Each row of Z is roughly a mix of the hidden directions of one of a few groups.
Z, 94 rows:
[[-16.2  -4.3   8.0 -11.8  -3.9  -3.8 -29.1 -31.7 -12.7  54.5]
 [  1.0 -20.0  29.9  33.5  -6.0 -15.1   7.5  44.8  25.4  10.6]
 [ 13.8 -44.8 -10.8   8.7 -18.3  38.9  20.0 -14.0  11.2 -23.2]
 [  7.7  42.8  37.2   4.1 -24.5  -2.0   4.6  35.9  10.7  13.2]
 [ -4.3 -15.1  24.8  21.1  40.3  13.6   2.5  30.4  37.4   7.1]
 [  9.6  52.5  -6.9 -22.4  25.0 -11.4   1.8  -3.8  36.3  -2.4]
 [ -4.1  38.8 -24.5 -35.0   6.1  -1.1  -5.0 -37.3 -19.0 -18.3]
 [-14.9  12.7  19.4  12.6 -20.6 -48.8 -16.0   3.8  -8.7  37.8]
 [-15.1  -9.2 -19.9   7.7   0.3 -41.0 -18.8 -43.6 -25.7  11.6]
 [-25.9  26.5 -17.1   2.6 -12.8 -36.1  10.6  24.1 -40.7  -4.2]
 [-22.7  14.1  17.9  27.1 -41.9 -14.3 -25.5 -27.1  19.5   0.9]
 [ -5.2 -23.9   2.4 -10.6 -10.7  17.2 -16.6 -48.6   7.2  41.0]
 [ 10.9 -42.8  14.2 -15.9 -26.6  28.8  13.5 -11.2  34.3  -8.5]
 [ 13.1   9.3 -18.9  10.7   3.6   2.4  30.7  29.0  -1.4 -54.4]
 [-17.7   3.0   7.3   2.8 -12.0 -41.4 -21.3 -18.0 -41.9  26.8]
 [  6.5  26.9 -20.5  21.1  10.0 -15.8  19.9  35.3  -6.5 -42.8]
 [ -8.7   5.8 -24.0 -17.7  -0.6   7.8 -15.5 -47.7 -43.0  -8.0]
 [ -5.3  18.7   3.8   9.7   8.0 -42.8 -32.9  -8.6 -39.7  19.6]
 [ 11.7 -30.2 -31.0 -11.0  43.8 -14.5  -7.0 -16.4 -29.6   6.5]
 [  2.0 -55.3  20.6  38.6  -8.7  13.7  -0.8  14.1   0.6   7.8]
 [  7.0 -43.5   8.7 -18.1 -22.0  37.8  13.8 -17.0  27.5  -1.7]
 [ 22.3  -1.8   2.3 -19.0  32.2  20.9  34.2  44.5  -1.4   1.9]
 [ 25.1  41.3  14.6 -10.3 -39.5 -11.6 -25.0   0.4 -20.8   9.2]
 [-23.9  34.2 -21.4  -7.7 -19.7 -29.7   0.4   1.5 -43.9  -6.8]
 [-18.5  13.1   4.3   0.6  -9.3 -42.5 -22.1 -21.6 -39.6  23.3]
 [ 17.8  12.4   8.3  -7.8  36.3 -15.8   6.7   5.1 -28.4 -49.5]
 [-13.0  -8.0  10.8 -22.3  25.1  42.3  20.2  37.6 -18.5  -8.1]
 [  1.0  16.5  27.7  -2.2  -9.4  34.3  17.4  43.0  32.1  -3.3]
 [  0.8 -36.5   6.3   1.0 -17.7  12.7 -20.6 -45.1   2.7  34.4]
 [  4.3 -39.1  -8.4  -9.4 -18.0  49.1  26.6  -2.3  10.4 -15.2]
 [  5.5 -36.6  35.3  25.3   6.4 -16.2 -15.8  -1.2  15.4  38.1]
 [-20.7   8.7 -11.1 -10.5 -18.9 -24.0 -13.8 -27.8 -52.7   9.2]
 [ -4.1  11.5 -35.7 -27.9  15.9  14.6  -0.2 -38.5 -34.8 -11.6]
 [-17.6  15.3  14.4   5.7 -13.9 -53.5 -13.5  -3.2 -16.8  34.5]
 [-20.3 -22.2  -9.2 -23.0  -3.4  54.4  16.6  -0.5  -6.4  26.4]
 [  0.4 -31.9 -13.6   0.6   9.4 -33.9  23.6 -37.4 -22.9  24.1]
 [  3.4 -60.7  15.2  27.7  -4.8  22.2   0.4  14.3  -8.7   2.6]
 [ 14.9  43.6  10.7 -12.3 -40.4 -12.4 -28.0   1.4 -20.1  11.6]
 [ 25.8 -22.5   3.6  -3.2  21.7  45.0   7.5  -1.1  37.3 -18.9]
 [  1.1  38.8 -24.0 -43.4   2.0   9.1   4.4 -27.2  -4.6 -25.8]
 [  7.6 -28.8 -23.7  -5.5  52.4 -18.3 -10.6  -9.3 -22.7  14.6]
 [ 15.5   1.5  -4.8 -28.6  34.4   7.6  28.3  42.6 -16.9  16.5]
 [-16.3 -29.0 -27.6   1.5  -4.7  30.7   5.8 -25.6  13.8 -42.2]
 [-21.3 -26.3 -11.8   5.0  19.1 -37.9  25.3 -23.5 -16.5  30.4]
 [ -1.6  38.4  36.5   6.9 -32.8  11.1   4.5  29.8  23.1   2.4]
 [-10.4 -21.6  24.4 -29.4  -2.1  14.8 -19.5 -28.9   2.8  44.9]
 [  7.4 -11.8 -22.3 -22.0   9.7  36.2  36.6  18.3  -4.7 -35.0]
 [-16.0  40.7  19.0 -11.6  23.8 -30.1 -12.4  32.9 -11.7  15.6]
 [-12.6  -9.2   3.7 -16.0  -7.4  -2.9 -26.4 -39.2 -20.8  47.4]
 [ -8.8  45.0  10.5 -12.5  18.8 -42.9 -13.3  21.5 -16.5   4.9]
 [-16.4  38.5   8.2  -4.5 -21.2  25.0   8.0  40.1  15.3 -26.1]
 [  0.8  10.3  28.0  22.2  -4.1 -32.4  -3.7  19.3  39.6  33.1]
 [  7.1  21.1 -14.1  18.2  17.1  -4.9  21.3  39.8 -12.2 -44.4]
 [-10.3  -5.9   9.6  29.1  -1.4 -41.5 -29.7 -36.6  -2.9  21.4]
 [-21.0  -8.6 -10.2  -2.6   5.6  57.6  22.3  19.9  13.6  21.3]
 [ 28.9 -17.8  -5.2  -7.3  40.3 -27.1  -5.3  -4.9 -30.0  30.8]
 [  5.1 -25.8  38.4  20.2   6.0 -25.3 -14.0   1.0  22.0  39.6]
 [  5.4  29.6 -10.1  13.4   6.4 -21.6  17.8  43.2   0.4 -40.3]
 [-34.5  -9.6  12.2  26.0 -27.5 -26.4   4.5 -36.0  17.0  18.3]
 [-17.9  25.1  10.0   2.8 -16.0 -51.4 -18.9  -7.2 -19.7  27.2]
 [-21.1 -11.5  -1.4  13.2  47.7  16.9  -1.5  34.9  27.4 -14.7]
 [  9.1 -28.4 -15.1  -2.7   6.5  46.7  20.2  12.0  -2.2 -39.9]
 [ 16.6 -20.4 -13.6  -5.7  13.1  52.5  18.2   7.8  15.9 -31.8]
 [-12.3 -23.2  25.2  21.3  -9.9 -36.7 -20.0  -2.5 -24.7  35.5]
 [ -7.1  30.8  -5.4  12.9  12.0 -43.9 -28.3  -6.6 -33.1  17.1]
 [ -8.0  20.7  -4.1 -12.1   1.7 -23.9 -25.9 -49.6 -19.5  27.5]
 [ 15.0   4.6 -17.6 -33.2   5.9  34.7  30.8  31.4 -11.3 -23.0]
 [ -0.8 -42.7 -22.5   4.4  52.1 -10.1  -1.6 -15.9  -7.7   3.4]
 [-22.7  27.4 -15.6   7.1  17.2  28.9  22.1  46.7   7.6   9.0]
 [ -9.2  34.2   3.9  -7.6  13.5 -14.6  14.9  55.9  -3.8 -20.5]
 [ -7.0  35.4  20.0   9.2 -15.3 -42.8 -17.4   4.4  19.8  30.6]
 [-20.6   0.6  10.0  16.0 -18.2 -45.7 -14.4  -5.3 -30.8  33.4]
 [ -3.5  41.2   6.8   5.4  12.0 -52.5 -19.1  15.4 -14.2   3.9]
 [ -5.6  25.5   2.0 -12.5  21.2  -1.6  21.2  50.0 -17.3 -30.9]
 [ 25.6 -48.0 -18.4  -5.1  25.5   1.4   1.2 -36.5 -13.6   3.4]
 [  2.3  -2.6  40.8 -16.9  10.2  -8.0 -22.6 -18.4  39.1  31.5]
 [  7.7 -10.0   4.0 -10.4  36.4   9.2  45.6  40.6   2.3   8.2]
 [-13.3  -1.7  26.3 -20.6   0.7 -17.1 -33.3 -22.4  -9.8  47.0]
 [ -3.4  11.9  -1.2 -20.0  -2.0 -14.0 -27.6 -54.8 -20.9  23.4]
 [ -9.1 -26.7   3.3 -12.0 -37.5  26.3   5.8  -5.5  38.2  30.3]
 [ -6.7  42.1  33.0   3.9 -38.3   2.9  -0.1  25.8  17.9  11.1]
 [-11.2 -24.9   6.4 -11.2  -5.9  23.5 -18.8 -36.4  -0.2  48.1]
 [-22.7   6.7  11.5  26.0 -38.2 -12.1 -30.0 -35.1  19.5  -3.0]
 [-17.7  -4.9  17.5  11.3   9.1  21.1  44.4  32.4  33.1  -9.3]
 [  1.3 -51.7  25.1  36.5  -9.0   3.3  -5.8  12.6   3.2  23.7]
 [ 24.8 -24.5  20.9   9.9  21.9  26.7   0.9   7.5  49.8   4.7]
 [ -9.5  20.4   9.9  13.2 -26.1 -39.9 -31.6 -26.1 -12.1  24.9]
 [-16.3   1.7  11.0   4.1 -10.8 -41.9 -22.9 -19.6 -40.2  26.4]
 [  6.8  20.7  24.7  12.4  15.0 -30.3  -7.9  11.2  43.4  32.3]
 [-14.4   5.7 -17.8 -16.3 -17.0  -5.4 -17.2 -39.0 -49.3  10.3]
 [-12.4 -14.7 -17.9  13.4   9.0 -41.7 -19.9 -41.7 -22.7  12.6]
 [ -0.4  39.5   2.8   8.4  17.5 -39.8  -2.5  36.9 -14.1 -20.1]
 [ -5.3  -7.9 -26.3 -17.0 -18.2  33.1  16.9  10.5 -32.1 -39.7]
 [ -5.3  -8.7 -30.1 -12.4   4.4  24.5  -3.7 -33.1 -45.6 -23.0]]
Here is one row of each group, with its name. Which group are the others in?
[-31.8  22.8  26.2  30.6 -32.8 -13.2 -15.0  -6.7  28.7   0.9] | T
[ 17.9 -36.0 -16.2  15.6 -15.7  34.5  24.0 -10.1  16.1 -31.8] | J
[  6.0 -21.7  -4.9  10.9   9.7  25.0  30.7  44.7  10.6 -32.8] | U

[  4.5  31.8  13.9  -4.6 -26.3  35.0 -25.5  25.0  22.2 -23.9] | T
[ 22.5 -18.1   9.3   9.3  22.1  32.7   9.3  15.3  50.7  -6.6] | U
[  0.3  27.3  15.5  -2.6 -53.6  24.2  17.1   7.5  13.4 -22.8] | T
[-15.9 -29.4  -0.2 -25.4   1.2  55.3  17.3   6.2 -11.8  14.1] | J
[  9.0 -13.0  -6.7  13.3 -28.7 -13.8 -18.3 -48.1  27.3  24.9] | J
[-14.1  33.2 -15.2   4.5  15.4  12.4  26.2  51.5   7.0 -13.0] | J
[  9.7 -35.7   1.3 -12.2 -32.8  25.8  26.6  16.5  20.5 -28.9] | J
[  4.0  22.0 -19.6  18.5   2.2  -7.0  24.6  42.8  -5.3 -41.8] | J
[-20.6   4.8  -8.1   9.8 -35.3   7.1   2.2  21.5  39.5  39.6] | J
